(in the rows, 128 means zero)
Rotation paths and how fast each direction turns (deg/step)
Each turn is a multiple of 5 degrees from 10 to 175, or 0.

[123 125 132 131 140 127 123 130 141 125 132 114 132 128 126 139 138 127
 133 129 127 124 120 135]
[120 124 129 125 138 127 126 135 138 124 130 118 130 123 122 144 140 126
 129 129 127 129 122 136]
[121 127 127 125 135 130 124 134 136 130 130 123 129 123 119 145 143 128
 129 125 133 125 120 130]
[124 129 128 127 136 131 119 130 140 132 131 118 130 129 122 140 143 128
 134 125 133 120 121 129]
[123 126 129 125 141 128 121 131 140 126 130 113 130 129 124 138 140 125
 135 130 127 123 125 133]
[120 126 126 120 140 126 123 133 136 125 127 118 129 124 120 142 141 125
 130 131 126 130 126 133]
[120 130 124 120 137 130 121 132 135 131 127 124 129 123 119 144 144 128
 130 128 132 126 123 129]
[123 132 126 123 139 130 117 126 139 133 129 120 131 129 123 139 142 128
 134 128 132 122 123 128]
[122 129 128 122 143 126 119 125 140 127 129 116 133 130 126 138 138 127
 135 132 127 126 125 131]
[119 128 126 120 142 125 123 127 137 126 126 122 131 122 123 143 138 127
 130 132 126 132 124 133]
[119 131 126 121 138 129 121 126 136 132 126 127 131 121 121 145 141 130
 129 128 132 129 120 130]
[122 132 128 125 140 129 118 122 140 133 129 123 133 128 126 141 139 131
 133 128 133 123 119 129]
[121 129 130 127 144 125 120 122 141 127 129 119 134 128 129 139 135 129
 133 132 127 127 120 134]
[118 127 129 124 141 125 125 127 138 125 128 124 133 121 125 145 137 128
 128 131 126 132 119 136]
[120 129 128 126 136 128 124 127 138 131 128 128 132 120 123 147 140 131
 128 126 133 128 115 132]
[123 130 131 130 138 129 121 125 141 132 131 122 133 127 126 142 139 131
 132 125 133 122 115 131]
[122 126 132 130 141 126 123 127 142 125 132 117 134 128 127 140 136 128
 133 129 127 125 119 135]
[120 124 129 127 139 125 127 132 138 124 130 120 131 121 123 145 138 127
 128 129 127 131 119 136]
[121 128 128 127 135 130 125 133 137 129 130 124 130 122 120 146 142 128
 129 125 133 126 117 132]
[124 129 129 130 136 131 121 130 140 131 132 118 131 128 123 141 141 129
 133 124 133 120 118 130]
[123 125 130 128 141 127 122 131 141 125 131 114 131 129 125 139 140 126
 133 129 128 124 123 134]
[120 125 128 123 138 127 125 135 137 124 129 118 129 123 120 143 141 125
 130 130 126 129 124 134]
[121 128 126 122 135 131 123 134 136 130 129 123 128 122 118 145 144 127
 130 126 132 126 121 129]
Directions:
[128 127 127 127 130 129 129 126 129 126 127 128 127 124 129 127 132 123
 129 130 126 124 123 126] => 0
[130 130 129 131 128 129 125 125 130 131 129 126 129 132 130 125 128 129
 131 126 130 123 127 126] => 90
[129 125 130 133 125 129 131 133 129 126 131 126 127 128 127 129 129 127
 127 125 129 126 126 130] => 20

[121 129 128 134 127 123 140 119 120 128 123 124 125 137 128 130 131 139
 141 127 127 139 120 126]
[122 131 135 134 122 127 134 120 122 137 122 126 128 139 131 126 132 142
 132 119 131 139 124 129]
[124 123 133 137 123 128 131 120 126 139 128 118 137 137 127 118 132 140
 136 125 127 138 126 126]
[125 124 126 140 129 122 142 120 125 132 126 117 129 134 127 123 131 138
 142 129 128 134 125 124]
[124 128 130 141 125 121 142 122 121 136 122 128 123 139 130 128 131 141
 134 123 131 133 125 130]
[125 121 137 139 122 125 133 122 125 140 126 128 130 140 127 124 134 143
 132 125 127 136 130 132]
[126 117 135 136 129 124 134 120 125 131 126 121 133 136 127 123 133 138
 143 133 124 137 127 129]
[123 125 131 135 128 122 140 121 119 129 122 124 124 138 133 130 129 137
 141 129 127 136 119 128]
[120 129 133 133 120 127 133 121 120 137 124 129 127 141 129 128 132 141
 132 122 127 140 122 130]
[123 125 135 133 125 129 131 119 126 135 126 121 136 137 125 120 135 141
 137 126 127 142 127 126]
[125 126 129 136 130 123 140 120 123 132 124 116 132 134 132 122 129 137
 143 127 129 134 122 123]
[122 128 126 141 123 121 141 122 122 137 125 125 124 139 131 126 128 139
 133 122 130 133 121 127]
[124 124 132 140 122 125 135 121 126 139 126 127 130 138 123 125 136 144
 131 124 128 137 131 129]
[128 119 137 137 131 124 136 120 125 132 123 121 133 135 128 122 134 140
 141 130 127 135 131 129]
[124 120 132 138 127 120 140 122 120 133 124 124 125 140 134 128 127 136
 140 130 125 133 119 129]
[120 125 130 136 119 125 134 122 121 135 126 131 125 141 126 130 133 141
 134 126 124 141 122 131]
[124 126 138 131 126 128 132 119 124 132 123 123 134 137 125 123 136 143
 138 126 127 143 128 129]
[125 125 134 134 129 125 136 120 122 133 124 116 132 137 135 120 127 136
 142 126 129 136 120 125]
[119 128 124 139 121 123 139 122 122 137 127 123 126 139 129 126 128 138
 135 124 127 136 119 125]
[123 130 129 139 123 125 137 120 125 136 124 126 129 136 122 126 137 145
 133 123 130 138 131 127]
[130 122 138 138 131 125 137 120 125 136 122 120 133 136 131 120 133 140
 138 125 131 133 131 129]
[125 117 130 141 125 120 138 123 122 136 127 123 127 139 133 124 127 135
 139 130 125 131 121 129]
[121 124 128 138 122 123 138 121 122 132 126 131 124 139 124 131 133 141
 136 129 124 139 124 130]
Directions:
[127 126 124 129 129 125 131 128 127 126 129 125 126 128 130 129 125 125
 131 131 126 126 124 126] => 100
[129 127 126 129 127 122 126 127 132 127 126 130 128 128 132 126 128 132
 128 129 129 133 128 127] => 0
[130 130 131 127 132 127 131 128 126 126 124 128 126 128 133 128 127 128
 129 126 132 126 128 129] => 110
[131 123 130 131 129 125 129 129 128 128 128 132 126 129 128 130 129 128
 128 131 126 125 131 132] => 45

[131 116 129 134 136 134 127 117 121 128 124 129 125 127 131 126 129 122
 131 118 140 139 125 131]
[135 115 126 129 133 131 125 123 125 132 123 138 122 122 125 128 119 119
 131 125 139 138 124 127]
[124 122 125 123 132 135 131 129 122 130 120 136 117 131 129 134 119 123
 133 128 142 136 122 126]
[124 123 134 129 134 136 130 122 120 127 121 131 122 134 134 130 127 127
 127 122 140 135 112 131]
[130 113 131 134 134 135 122 121 129 126 123 135 124 128 134 126 123 129
 124 123 135 139 118 128]
[128 113 122 132 135 136 125 124 127 127 123 131 118 131 132 127 121 123
 133 126 138 139 131 124]
[127 122 127 128 135 133 130 119 116 128 123 128 122 131 126 130 126 116
 133 123 143 138 125 126]
[128 120 132 125 133 134 129 122 120 129 124 139 125 123 123 132 123 123
 128 122 139 137 115 130]
[126 117 126 128 133 138 128 131 129 130 120 140 118 128 132 130 121 131
 131 123 139 136 120 132]
[129 121 129 132 134 134 128 124 125 131 119 127 118 136 141 127 125 125
 130 125 141 137 120 127]
[130 115 131 132 135 131 123 115 122 126 124 128 124 130 131 130 121 121
 125 127 135 139 119 122]
[123 114 124 128 136 138 126 123 124 122 126 137 123 128 122 130 120 124
 130 125 137 138 126 126]
[124 121 127 128 135 137 133 126 122 128 123 133 121 128 127 126 130 124
 134 120 145 139 125 132]
[136 121 133 128 132 131 128 121 122 135 120 135 122 124 134 129 126 124
 130 121 140 137 118 130]
[131 116 126 129 132 133 123 125 126 131 120 137 119 130 132 133 113 126
 128 128 135 134 117 126]
[120 120 126 131 136 137 127 125 125 123 122 129 119 139 131 129 122 124
 129 129 140 137 119 125]
[125 118 134 132 136 136 129 116 122 122 126 130 125 128 131 126 129 126
 127 123 139 142 121 127]
[133 112 127 130 134 135 125 120 124 128 124 138 124 122 128 129 123 125
 132 119 137 139 128 130]
[130 120 121 128 133 133 128 129 124 134 120 134 118 131 128 129 121 119
 135 124 144 135 125 129]
[127 126 133 126 133 132 131 123 120 131 120 132 120 131 130 131 123 122
 128 128 143 137 113 126]
[125 116 132 128 133 137 125 121 124 124 122 138 123 129 133 133 120 131
 125 124 133 137 115 127]
[125 113 123 135 135 138 125 126 129 125 122 132 120 134 133 125 124 128
 130 122 138 137 126 130]
[131 119 128 133 136 132 127 119 123 129 124 126 121 129 132 124 127 118
 132 126 143 141 127 124]
Directions:
[127 131 126 133 126 130 129 128 130 130 127 127 129 127 127 133 127 128
 123 124 129 130 129 127] => 0
[130 131 128 124 127 127 131 130 126 132 127 132 128 124 124 129 129 126
 131 126 131 127 128 130] => 65
[134 127 127 130 127 126 126 128 130 133 126 126 126 127 132 126 127 126
 130 128 128 128 131 128] => 85
[127 132 130 126 128 129 133 127 127 127 128 126 126 128 132 129 131 129
 130 130 130 131 131 125] => 110

[139 125 126 130 132 115 128 127 136 120 125 116 122 123 134 131 130 127
 139 139 135 132 130 125]
[131 130 131 121 128 114 132 129 135 123 127 123 124 130 133 131 134 130
 142 135 139 129 120 120]
[133 124 128 123 135 121 124 138 139 123 128 120 129 125 128 132 130 125
 144 130 134 132 124 115]
[137 123 130 123 139 120 121 132 133 120 127 122 122 129 133 132 135 136
 142 134 128 123 127 122]
[128 125 129 130 132 115 118 133 128 125 123 131 124 134 125 129 135 131
 145 131 134 124 121 116]
[130 118 121 131 137 120 117 129 128 123 125 123 130 126 119 132 139 128
 141 130 135 127 131 119]
[132 125 122 129 134 115 117 118 129 117 119 126 123 127 125 134 134 131
 139 136 131 124 126 125]
[131 127 124 138 126 110 124 125 130 124 120 125 123 126 123 130 129 125
 141 135 139 132 126 123]
[133 126 124 125 131 117 130 122 132 121 125 117 129 124 125 134 136 127
 139 135 142 135 130 124]
[133 131 128 123 130 117 126 124 139 116 122 122 124 126 132 135 126 126
 142 135 132 132 122 123]
[136 126 131 130 130 117 129 136 135 124 128 119 121 129 133 127 130 129
 145 134 137 132 127 121]
[129 124 130 118 134 122 127 132 133 121 128 121 129 132 131 131 139 132
 144 132 137 127 123 117]
[130 121 126 126 136 120 116 135 137 119 124 126 126 129 129 131 129 127
 143 131 127 124 122 116]
[135 119 126 132 135 116 119 132 126 125 126 124 121 130 128 128 138 135
 140 135 133 121 129 122]
[125 125 123 127 132 114 119 124 127 124 122 129 129 129 120 133 138 129
 140 132 137 125 122 117]
[134 123 118 133 135 117 118 125 133 122 121 123 127 120 120 135 130 125
 138 133 132 131 130 122]
[136 130 126 130 130 113 126 119 129 122 121 122 120 125 127 134 134 133
 140 138 137 129 129 128]
[129 132 128 129 126 115 128 126 134 122 122 123 127 127 123 133 130 124
 144 131 141 137 124 120]
[136 125 127 125 134 123 127 128 138 117 126 115 128 125 130 133 131 127
 143 132 134 135 132 123]
[132 127 133 123 130 118 126 129 135 116 124 123 121 132 137 130 130 132
 145 136 132 127 122 123]
[129 120 129 129 131 118 124 139 134 124 128 122 127 132 129 126 133 126
 145 132 137 129 124 116]
[131 118 124 121 139 121 120 129 133 120 127 122 129 128 130 132 140 131
 139 134 132 122 126 118]
[131 123 124 130 134 112 116 129 132 123 122 130 121 129 128 131 130 130
 139 136 128 120 121 118]
Directions:
[130 129 128 128 124 128 129 130 126 123 134 130 130 128 125 129 126 127
 127 128 128 124 130 129] => 0
[131 125 127 133 129 129 127 133 129 130 129 125 128 126 126 126 126 126
 128 127 128 131 132 127] => 140
[129 127 126 125 132 131 125 126 132 124 127 127 130 125 128 131 126 127
 127 128 124 128 129 128] => 115
[127 130 127 131 125 128 129 123 127 125 125 127 128 127 126 129 127 127
 129 128 130 132 131 132] => 40

[129 124 118 129 141 128 125 128 130 122 117 129 135 130 131 133 130 131
 115 135 120 126 130 130]
[136 130 118 130 133 135 127 134 130 122 115 125 137 128 132 135 128 133
 120 140 130 128 128 131]
[131 134 118 127 137 127 127 133 132 127 113 125 137 128 133 136 127 129
 118 128 122 122 131 125]
[126 125 120 128 135 127 130 137 131 122 113 123 138 127 130 132 126 127
 120 137 127 131 133 125]
[126 127 120 127 138 131 124 130 134 119 115 128 133 130 134 133 130 129
 114 134 122 126 128 128]
[135 125 118 132 139 131 128 131 127 124 117 127 139 128 129 135 129 133
 120 140 125 127 131 130]
[133 136 119 126 134 132 127 135 133 125 113 123 136 128 134 136 127 130
 119 132 127 123 128 126]
[126 126 119 129 138 124 130 135 130 126 113 124 139 128 129 133 127 127
 120 133 122 127 135 123]
[126 126 121 126 134 133 126 134 134 117 114 126 134 129 133 132 128 128
 116 139 127 130 129 128]
[132 127 117 130 141 130 125 128 129 124 117 129 135 129 131 135 130 132
 117 135 121 124 129 131]
[136 132 119 128 134 133 129 136 130 125 113 123 138 127 131 135 127 131
 121 137 130 126 130 128]
[127 132 119 127 137 126 127 134 133 126 112 125 136 129 132 134 127 127
 118 129 122 124 132 123]
[126 123 120 129 135 129 129 134 131 120 114 125 136 128 130 131 127 127
 118 140 126 132 132 127]
[130 129 119 127 138 134 124 129 133 120 117 128 133 130 134 134 130 131
 115 135 123 124 127 130]
[136 128 117 131 137 130 129 133 126 127 115 124 140 128 129 135 128 132
 121 137 126 126 132 129]
[129 134 120 125 133 130 128 137 134 124 112 123 136 128 134 134 126 127
 119 131 127 125 130 124]
[125 123 120 129 139 125 129 132 130 124 114 126 138 128 129 132 128 127
 117 135 121 129 134 125]
[129 127 120 127 135 135 125 132 133 118 116 127 134 129 133 133 129 129
 116 140 127 128 128 130]
[135 130 117 130 140 129 126 129 128 126 117 127 137 129 131 135 129 133
 119 133 122 122 130 130]
[132 132 119 127 132 130 130 138 131 125 112 121 138 127 131 134 126 129
 122 136 130 127 131 125]
[124 128 120 127 138 126 127 132 134 123 113 125 135 129 132 133 127 127
 115 130 121 125 132 124]
[128 122 120 129 136 131 128 132 130 120 115 127 136 129 130 132 129 130
 118 142 126 131 131 130]
[133 133 118 128 137 134 125 129 132 123 116 128 134 129 134 136 130 132
 117 133 124 122 127 130]
Directions:
[129 124 127 131 131 124 130 127 124 131 129 129 131 128 125 128 128 129
 129 129 125 129 131 128] => 160
[122 123 130 127 129 128 127 126 129 124 129 130 126 129 128 126 129 127
 125 130 126 131 128 129] => 85
[128 131 126 126 125 127 127 127 126 129 131 130 127 126 127 132 128 130
 124 130 127 131 131 124] => 0

[125 127 124 128 124 129 122 125 122 129 141 129 116 122 128 136 129 125
 140 134 127 137 125 135]
[124 125 120 133 130 125 124 137 122 125 133 127 117 120 127 128 127 132
 142 132 131 122 120 137]
[125 126 121 131 126 129 117 123 122 129 136 122 118 122 131 133 130 123
 140 128 127 121 134 137]
[128 124 123 133 128 122 128 129 118 121 131 128 115 121 131 132 137 124
 139 133 130 133 129 139]
[129 121 127 131 127 128 121 135 122 127 144 124 120 129 132 133 129 129
 138 131 127 124 123 141]
[126 126 124 130 127 126 119 126 115 130 131 121 119 123 127 122 138 128
 140 131 124 123 125 138]
[132 121 124 129 118 121 125 129 124 130 138 129 121 122 128 135 138 125
 144 131 128 127 131 135]
[125 128 126 128 127 129 122 129 118 129 139 127 116 124 127 130 130 130
 140 136 126 135 118 136]
[125 126 120 130 126 124 121 134 124 130 134 125 119 119 126 128 129 131
 145 130 129 117 124 135]
[123 128 120 130 124 128 119 120 122 129 135 126 116 119 129 134 131 121
 140 131 127 130 133 136]
[127 123 122 134 129 123 128 136 122 121 134 129 116 121 131 135 131 128
 140 134 132 131 124 138]
[125 125 123 131 129 131 117 130 121 128 141 120 119 127 132 132 127 128
 138 130 127 120 126 140]
[128 124 123 132 127 122 123 127 117 126 127 123 118 120 129 126 140 125
 141 130 127 124 131 138]
[131 121 127 129 121 124 124 130 123 129 143 128 120 126 131 138 135 125
 140 132 127 131 129 138]
[125 127 127 130 129 127 121 131 116 129 136 124 118 124 126 124 133 132
 141 134 125 128 116 137]
[128 124 121 129 121 123 120 129 125 133 135 126 122 119 126 130 133 127
 145 129 127 117 129 134]
[125 128 123 129 124 127 123 122 120 128 135 129 115 119 127 133 133 124
 141 134 127 137 127 134]
[126 124 121 132 128 125 125 138 124 125 138 128 117 121 128 133 126 131
 141 133 131 125 120 137]
[122 128 121 131 130 131 115 124 119 129 136 121 117 123 130 129 128 126
 139 130 126 121 130 138]
[128 122 121 134 126 120 127 130 120 123 130 127 117 119 131 132 137 124
 141 131 130 127 133 138]
[129 123 127 130 127 129 122 131 121 127 144 124 118 129 132 136 131 127
 137 133 126 130 125 141]
[126 125 125 131 129 125 122 132 116 128 131 121 120 123 128 122 136 132
 141 132 126 121 121 139]
[130 124 123 127 119 124 121 125 124 133 138 126 122 122 129 133 137 124
 144 130 125 124 132 135]
Directions:
[131 127 132 127 127 131 127 128 132 124 124 128 127 129 125 127 127 124
 127 128 127 127 125 127] => 0
[127 128 129 128 131 130 127 133 127 128 130 127 128 130 128 126 124 132
 127 129 128 126 122 129] => 110
[129 127 128 126 125 130 125 127 131 131 134 128 130 131 129 132 126 127
 128 127 127 126 130 128] => 160
[125 131 125 127 127 129 128 127 131 129 128 131 126 124 125 129 123 128
 130 129 130 129 127 125] => 45

[119 136 127 122 134 128 131 134 129 129 119 134 122 117 118 123 126 128
 119 139 122 124 133 124]
[123 133 131 131 135 129 130 132 134 126 117 129 130 123 122 121 128 133
 117 144 121 123 126 129]
[122 135 130 136 138 132 127 132 130 125 118 130 120 120 120 125 126 123
 119 139 122 126 130 135]
[123 134 131 134 134 121 125 125 133 123 119 129 128 121 119 128 127 126
 121 145 130 125 134 132]
[129 130 132 141 135 123 124 130 131 121 117 126 125 119 131 131 123 127
 118 141 125 129 132 134]
[127 135 128 132 132 118 126 131 127 123 119 132 119 115 126 134 124 123
 121 138 128 128 140 128]
[129 132 129 129 129 116 128 132 129 123 118 129 129 118 132 130 125 134
 117 142 124 127 135 123]
[127 133 128 129 132 126 129 140 125 125 116 132 119 116 131 128 124 130
 117 134 118 128 133 124]
[123 136 128 120 132 124 131 133 128 128 116 133 125 118 121 123 129 131
 118 141 123 125 133 121]
[124 132 132 130 136 131 128 135 132 126 115 128 127 122 126 121 128 133
 115 140 118 126 126 127]
[120 135 129 129 139 131 127 131 130 127 118 130 120 119 117 124 127 122
 119 139 123 127 131 131]
[122 132 132 133 136 123 126 125 135 124 120 126 131 120 120 125 126 128
 119 146 127 124 130 131]
[126 131 130 141 137 126 125 130 132 122 120 126 122 118 127 131 121 124
 118 139 123 128 132 136]
[125 134 127 132 131 117 127 128 129 122 122 132 123 116 122 133 122 125
 121 142 130 125 139 129]
[130 131 129 135 130 118 128 135 130 121 118 130 128 119 133 131 123 134
 117 141 123 126 134 128]
[127 135 127 130 130 123 129 138 123 125 117 135 117 117 129 131 125 128
 119 134 121 127 137 125]
[126 135 129 124 130 120 129 134 127 126 115 133 128 120 125 124 131 135
 118 142 123 125 133 121]
[126 133 132 129 136 131 127 137 128 126 112 129 123 120 128 121 129 131
 115 136 117 129 128 126]
[119 136 131 123 138 128 126 129 130 128 117 130 122 118 118 123 129 124
 119 139 124 127 131 126]
[122 130 133 131 138 127 125 127 136 125 119 123 131 120 124 123 126 130
 116 144 124 127 127 129]
[122 131 130 136 139 129 125 130 132 124 123 127 121 116 123 130 120 121
 117 138 124 128 133 134]
[122 132 128 133 132 118 129 127 133 123 124 130 128 117 121 132 122 128
 120 145 129 124 136 129]
[129 130 128 140 130 122 129 135 130 121 120 130 125 118 131 132 120 132
 117 140 122 125 133 132]
Directions:
[129 128 129 122 128 127 126 129 126 129 125 127 127 127 131 127 130 129
 127 126 127 131 128 123] => 40
[128 127 125 127 125 126 132 131 128 128 132 130 128 126 130 131 124 131
 127 128 126 126 130 126] => 45
